Each row is where one point has got to under a steady rotation. How many steps took it there?
The counts run from 0 to 986.
[ 2.12 -0.19  2.50 -2.72 -1.50  3.45 -0.84 -1.12  0.40 -0.52  4.07  0.03
 -2.49  2.33 -1.89 -1.79  0.45  2.84  2.25 -0.57  1.50 -2.80 -0.27  0.71
 -1.46 -0.74 -0.64 -1.13 -3.24  4.10  0.52 -0.60 -0.91 -0.35 -1.79 -1.63
 -1.56  1.42 -0.15 -2.54 -2.20  0.39  0.60] | 32
[ 0.24  1.60 -1.58 -0.59 -0.49  4.01 -2.66 -3.64 -0.15  0.66  2.14  0.96
 -4.36  1.66 -0.90 -1.16  0.08 -0.58 -0.90 -0.04  3.08 -2.82 -0.65 -0.32
 -0.03 -0.45 -1.06 -0.20 -1.65  2.63  2.06  0.28  2.71  0.25 -0.54 -2.04
 -3.34  0.78  1.33 -1.17 -2.01 -0.15 -2.35] | 96
[ 2.09 -0.08  2.53 -2.40 -1.33  3.68 -1.45 -1.94  0.17 -0.06  3.80  0.23
 -3.43  1.82 -1.94 -1.65 -0.29  2.16  1.46  0.00  1.28 -3.18 -1.69  0.27
 -1.48 -1.22 -0.78 -0.79 -3.08  3.53  0.45 -0.13 -0.33 -0.07 -2.33 -1.75
 -1.88  2.03  0.59 -1.93 -2.38  0.11 -0.68] | 31
[-0.20  1.12  0.58  0.24 -0.09  4.61 -2.37 -2.11 -0.09  1.95  2.22  1.81
 -2.79  0.85 -0.59  0.96 -0.03  1.00 -1.07 -0.06  3.26 -2.27 -0.24 -1.37
 -1.43 -0.51 -0.57  0.14 -2.34  3.04  2.97  0.04  1.74 -0.36 -0.50 -3.72
 -3.24  0.71  0.47 -2.67 -0.64 -0.27 -2.93] | 385
[ 1.33  1.95 -2.57 -2.74  0.43  4.34 -1.67 -1.38 -0.70 -1.02  2.73 -1.67
 -2.14  1.68 -0.05 -2.58  2.22 -1.76 -0.17 -0.56  3.49 -0.70  2.38 -2.01
 -1.50 -1.14 -0.44  0.23 -1.93  3.80 -0.30  0.63  1.69 -1.37 -0.65 -1.47
 -2.05  0.05  0.31 -2.78 -2.27 -1.10  0.62] | 725
[ 1.38  0.70 -1.13 -0.04  0.78  1.38  0.02 -1.35 -0.47 -0.91  3.52 -1.05
 -3.80  4.39  2.65 -2.80  3.18  0.47 -0.29 -0.83  5.07  0.31  1.14 -0.58
 -1.71  1.29 -0.43 -1.45 -1.77  1.31  0.18  1.26  2.82  0.54  0.89 -2.37
 -2.26 -1.43 -0.09 -0.83 -0.64  0.97  0.27] | 494
[ 0.14  0.25  0.19 -2.00  0.00  2.49 -0.31 -1.41  0.58 -0.22  1.93 -1.27
 -2.24  3.94  1.15 -0.82  2.36  2.61  0.80  1.25  4.66 -0.27  0.92 -0.73
 -1.28  1.19 -0.91  0.26 -3.05  2.61  1.27 -0.40  1.81  0.46 -1.95 -3.21
 -3.78 -0.21  0.30 -0.40 -0.81  2.75 -0.61] | 582
[ 1.25  0.64  0.43 -0.62  0.00  1.94 -0.19 -3.02  0.91 -1.09  3.72 -1.37
 -4.54  3.11  1.20 -3.85  1.35  1.03  0.43  1.45  3.19 -1.25 -1.02  0.65
 -1.00  1.28 -0.88 -0.45 -1.68  1.44 -0.31  2.08  1.68  0.94 -1.47 -2.29
 -3.64 -0.27  2.04  0.41 -1.29  2.09 -1.01] | 499
[ 1.65  0.14 -1.00 -3.26 -0.79  4.89 -1.19 -1.83  1.01 -0.15  2.98 -0.42
 -2.59  0.35 -1.85 -1.14  2.03 -0.06 -2.16 -0.41  3.59 -0.41  1.85 -2.50
 -1.43 -1.44 -0.66  0.19 -2.15  3.06  1.39  1.80  0.77 -0.06 -0.83 -2.71
 -1.78  0.59  0.68 -2.77 -1.58  0.42 -1.90] | 941
[ 2.24  1.06  1.42  1.01  0.21  0.44 -1.31 -0.48 -1.16 -0.03  3.57  2.15
 -3.99  3.71  1.40 -3.12 -0.27  1.61  1.46 -1.13  3.30 -3.32 -0.96  2.05
 -0.93  0.44 -0.95 -1.54 -2.66  3.14 -0.19 -1.90  1.32  0.13  0.08 -1.05
 -2.38  0.54 -0.41  0.53 -2.52 -0.82 -0.11] | 685
[ 4.38  1.51  0.45  0.76  0.52  0.75 -2.41  0.20 -1.39  1.42  3.21  0.76
 -4.21  1.68 -0.66 -2.04  0.84  0.21 -2.64 -1.63  4.04 -0.03 -1.19 -0.62
 -2.56 -2.08 -0.36 -0.58 -1.29  3.10 -0.27 -0.12  1.67 -1.18  1.26 -2.13
 -0.78 -0.36 -0.16 -0.35 -1.41 -2.08 -2.81] | 51
[ 1.00  1.53 -1.67  0.15  1.14  2.63 -1.15 -0.58 -0.18  0.19  3.06  0.37
 -2.85  1.50  1.19 -2.95  2.55 -1.47 -2.82 -0.14  4.85 -0.15  2.18 -1.84
 -2.03 -0.52 -0.48  1.41 -1.03  2.57 -0.25  0.71  2.45 -0.10  0.72 -3.07
 -2.88  0.03  0.70  0.47 -1.31 -0.60 -2.40] | 570
[ 1.63  2.07  2.72  0.25 -0.40  3.88 -1.89 -2.40  0.54  1.28  2.86  0.00
 -3.28  1.65 -0.59 -0.28 -0.36  2.07  1.57  1.54  1.83 -3.08 -2.31  0.70
 -0.70 -0.07 -1.02 -0.55 -2.59  3.50  1.93 -0.21  0.72 -0.18 -1.16 -2.41
 -3.42  0.23  1.38 -2.19 -1.26  0.54 -1.37] | 105
[-0.44  0.41 -0.34 -1.41  1.24  1.70 -1.99 -1.06 -1.24 -0.31  2.13 -0.98
 -3.59  4.18  1.29 -2.46  0.27  0.18  0.92  1.41  3.45 -1.25 -1.00 -0.84
 -1.38 -0.19 -0.90  1.03 -2.45  3.26 -1.16 -1.67  2.06 -0.26 -3.91 -2.22
 -4.18  1.11  0.93  1.82 -1.38 -0.03 -0.88] | 83
[ 5.19  0.92  2.00  0.45  0.12 -0.19 -1.72 -0.17 -0.58  1.04  3.51  0.22
 -4.57  2.67 -0.64 -3.10  0.50  1.61 -0.86 -0.04  3.99 -0.83 -1.95  1.36
 -2.05 -0.52 -0.79 -0.71 -1.92  3.05 -0.95 -0.37  1.17 -0.30 -0.10 -1.34
 -1.26  0.25  0.37  1.26 -2.07 -0.41 -2.27] | 53
[ 2.43 -0.55  0.44 -2.61  0.13  2.23  0.54 -0.07  0.44 -0.61  3.31 -2.29
 -2.28  2.58  0.35 -1.96  3.49  1.97 -0.88  0.14  4.70  1.72  1.76 -1.89
 -3.13 -0.09 -0.23 -0.31 -2.67  2.60 -0.05  1.50  0.64 -0.22 -1.06 -3.28
 -1.64 -0.74  0.08 -1.43 -0.40  1.57 -0.76] | 145
[ 0.91  2.53  0.45  0.46  0.13  3.00 -3.21 -1.15 -1.09  1.07  2.19  1.69
 -3.13  1.92  0.13 -1.47 -1.01  0.04  0.44  0.48  2.57 -3.89 -0.93  0.47
 -0.61 -0.53 -1.30  0.68 -2.16  4.27  0.72 -2.01  1.87 -0.68 -0.99 -1.91
 -3.45  1.44  0.87 -0.05 -2.27 -1.61 -1.58] | 884
[ 3.85  2.59  0.25  0.47  0.20  2.06 -1.00 -0.67 -0.69  0.51  2.89 -0.38
 -3.07  3.06  0.53 -0.36  1.71  1.09  1.17 -1.87  4.31 -0.55  0.09  0.44
 -1.52  0.36 -0.46 -2.69 -2.71  3.02  1.64 -0.28  1.94 -1.08  2.07 -1.57
 -1.09 -1.95 -0.68 -3.58 -1.03 -0.63  0.25] | 613
[ 0.20 -0.31  0.00 -2.76  0.57  3.12  0.31 -1.16 -0.80 -1.91  4.35 -2.13
 -2.84  4.21  1.44 -3.65  2.05  0.06  2.04 -0.45  2.53 -0.60  1.19 -1.51
 -2.38 -0.09 -0.29 -0.87 -2.64  2.52 -1.27  1.17  0.67 -0.44 -2.02 -1.80
 -2.09  0.17  0.31 -1.72 -1.60  0.14  2.04] | 716
[ 2.13  1.97 -0.46  1.64  0.79  2.35 -1.86 -1.29 -1.61  0.08  4.28  1.18
 -4.72  2.12  0.60 -2.72  0.40 -1.60 -0.71 -2.20  2.90 -2.11 -0.81 -0.60
 -1.59 -0.78  0.09 -2.06 -0.64  1.89 -0.04  1.40  2.19 -0.65  1.90 -1.79
 -1.31 -0.50  0.14 -2.05 -1.48 -2.69 -0.71] | 407
[ 2.37  2.13 -0.73 -2.92 -0.35  3.09 -1.18 -1.75  0.50 -0.69  1.81 -2.78
 -1.96  3.60 -0.35 -0.72  2.60  1.41  1.90  0.60  4.18  0.15  0.54 -0.20
 -0.58  0.81 -0.95 -0.96 -3.28  3.48  1.50 -0.34  1.60 -0.64 -1.90 -1.52
 -3.02 -1.08  0.61 -2.36 -1.60  1.42  0.58] | 18
[ 2.38  0.16  2.03  1.36  0.88  2.21 -0.70  0.24 -0.45  2.26  3.68  1.65
 -3.19  1.47  0.46 -0.43  0.57  1.52 -2.34 -0.78  4.00 -0.20 -0.53 -1.62
 -3.38 -0.97 -0.01  0.03 -1.48  2.20  0.81  1.09  1.37 -0.69  1.08 -4.35
 -1.80 -0.22 -0.30 -1.40  0.28 -0.78 -3.38] | 266
[ 2.85  2.30  1.43  0.64 -0.04  1.15 -2.03 -1.48 -0.35  0.77  2.16  0.49
 -3.29  4.05  0.69 -0.92  0.52  2.62  1.87  0.55  3.73 -2.26 -1.45  2.12
 -0.51  1.18 -0.84 -1.31 -2.91  3.57  1.59 -1.76  1.83 -0.15  0.15 -1.71
 -2.68 -0.91 -0.07 -1.02 -1.51  0.49 -0.62] | 893
[ 3.99  1.55  1.70  1.18  1.06 -0.16 -0.83  1.11 -0.93  0.59  3.34  0.27
 -2.81  3.59  1.57 -3.43  1.48  1.70  0.45  0.22  4.66 -0.76  0.19  1.50
 -2.23  0.56 -0.58  0.11 -2.37  3.59 -1.42 -1.47  1.32 -0.37  0.38 -2.22
 -2.13 -0.41 -0.31  1.17 -1.47  0.01 -0.75] | 767
[ 4.09  1.30  1.05 -2.91 -1.11  2.41 -2.12 -1.51  0.26  0.46  1.80 -1.31
 -2.60  2.57 -2.14 -0.63  1.51  2.81  0.89  1.06  3.43 -1.05 -1.09  0.82
 -0.94 -0.26 -1.16 -0.39 -3.30  4.36  1.15 -1.23  0.51 -0.61 -2.34 -1.22
 -2.44  0.29  0.23 -1.18 -2.25  1.34 -0.91] | 737
[ 2.17  0.18  1.80 -0.33 -0.97  1.49 -0.58 -1.26  0.31  0.23  2.86  1.77
 -2.92  3.92  0.40 -0.48  1.14  3.75  1.17 -0.88  4.59 -2.14 -0.23  1.42
 -1.01  1.17 -0.74 -1.69 -3.25  3.09  1.90 -1.63  1.05  0.81  0.25 -1.96
 -2.55 -0.06 -1.09 -1.34 -1.50  1.73 -0.70] | 181
[-0.24  0.48 -1.61 -1.73  0.24  4.26 -2.41 -0.40 -1.11  0.25  2.31  1.65
 -2.43  0.76 -0.51 -1.77  0.88 -1.09 -1.76 -0.74  3.28 -1.66  1.76 -2.81
 -1.91 -2.00 -0.67  1.61 -1.97  3.98  0.39 -0.78  1.30 -0.92 -1.16 -2.51
 -2.86  2.03 -0.21 -0.79 -2.14 -2.14 -1.80] | 162
[ 1.07  1.07 -2.09 -3.07 -0.06  4.45 -1.54 -0.26 -0.63 -0.66  2.66 -0.21
 -1.88  1.36 -0.70 -2.29  2.43 -1.43 -1.02 -1.16  3.45 -0.78  2.78 -2.51
 -2.22 -1.68 -0.61  0.86 -2.13  3.69 -0.11 -0.01  0.67 -1.25 -0.88 -2.02
 -1.68  1.20 -0.26 -1.72 -2.34 -1.66 -0.10] | 443
[ 2.00  1.02  0.39  0.27 -0.63  1.82 -2.82 -1.92 -0.61  2.10  1.95  1.71
 -4.35  2.14 -0.97  0.44 -0.35  1.63 -1.25 -0.54  4.21 -1.88 -2.19  0.02
 -1.01 -0.34 -0.96 -0.61 -2.23  2.92  2.44 -1.29  2.23  0.27 -0.27 -2.59
 -3.08  0.22  0.13 -0.45 -1.52 -0.14 -3.83] | 178
[ 3.29 -0.28  1.36 -2.41  0.09  1.95  0.07 -0.30  0.84 -0.51  3.35 -2.76
 -2.38  2.96  0.34 -2.44  3.19  2.58  0.31  1.15  4.19  1.35  0.95 -0.75
 -2.64  0.20 -0.31  0.20 -2.66  2.84 -0.66  0.89  0.27 -0.09 -1.42 -2.63
 -2.10 -0.50  0.53 -0.49 -0.85  1.98 -0.62] | 144
[ 1.41 -0.97  0.41 -1.87  0.45  3.12 -0.82 -1.72 -0.58  0.11  4.20 -2.06
 -4.29  1.79 -0.99 -1.91  0.93 -0.54 -1.32 -0.16  2.25  0.75 -1.60 -3.20
 -3.51 -1.78 -0.02 -0.42 -1.27  1.68 -0.85  2.82  0.98 -0.68 -2.72 -3.07
 -1.87  0.51  1.34 -1.23 -0.46 -0.28 -1.84] | 430
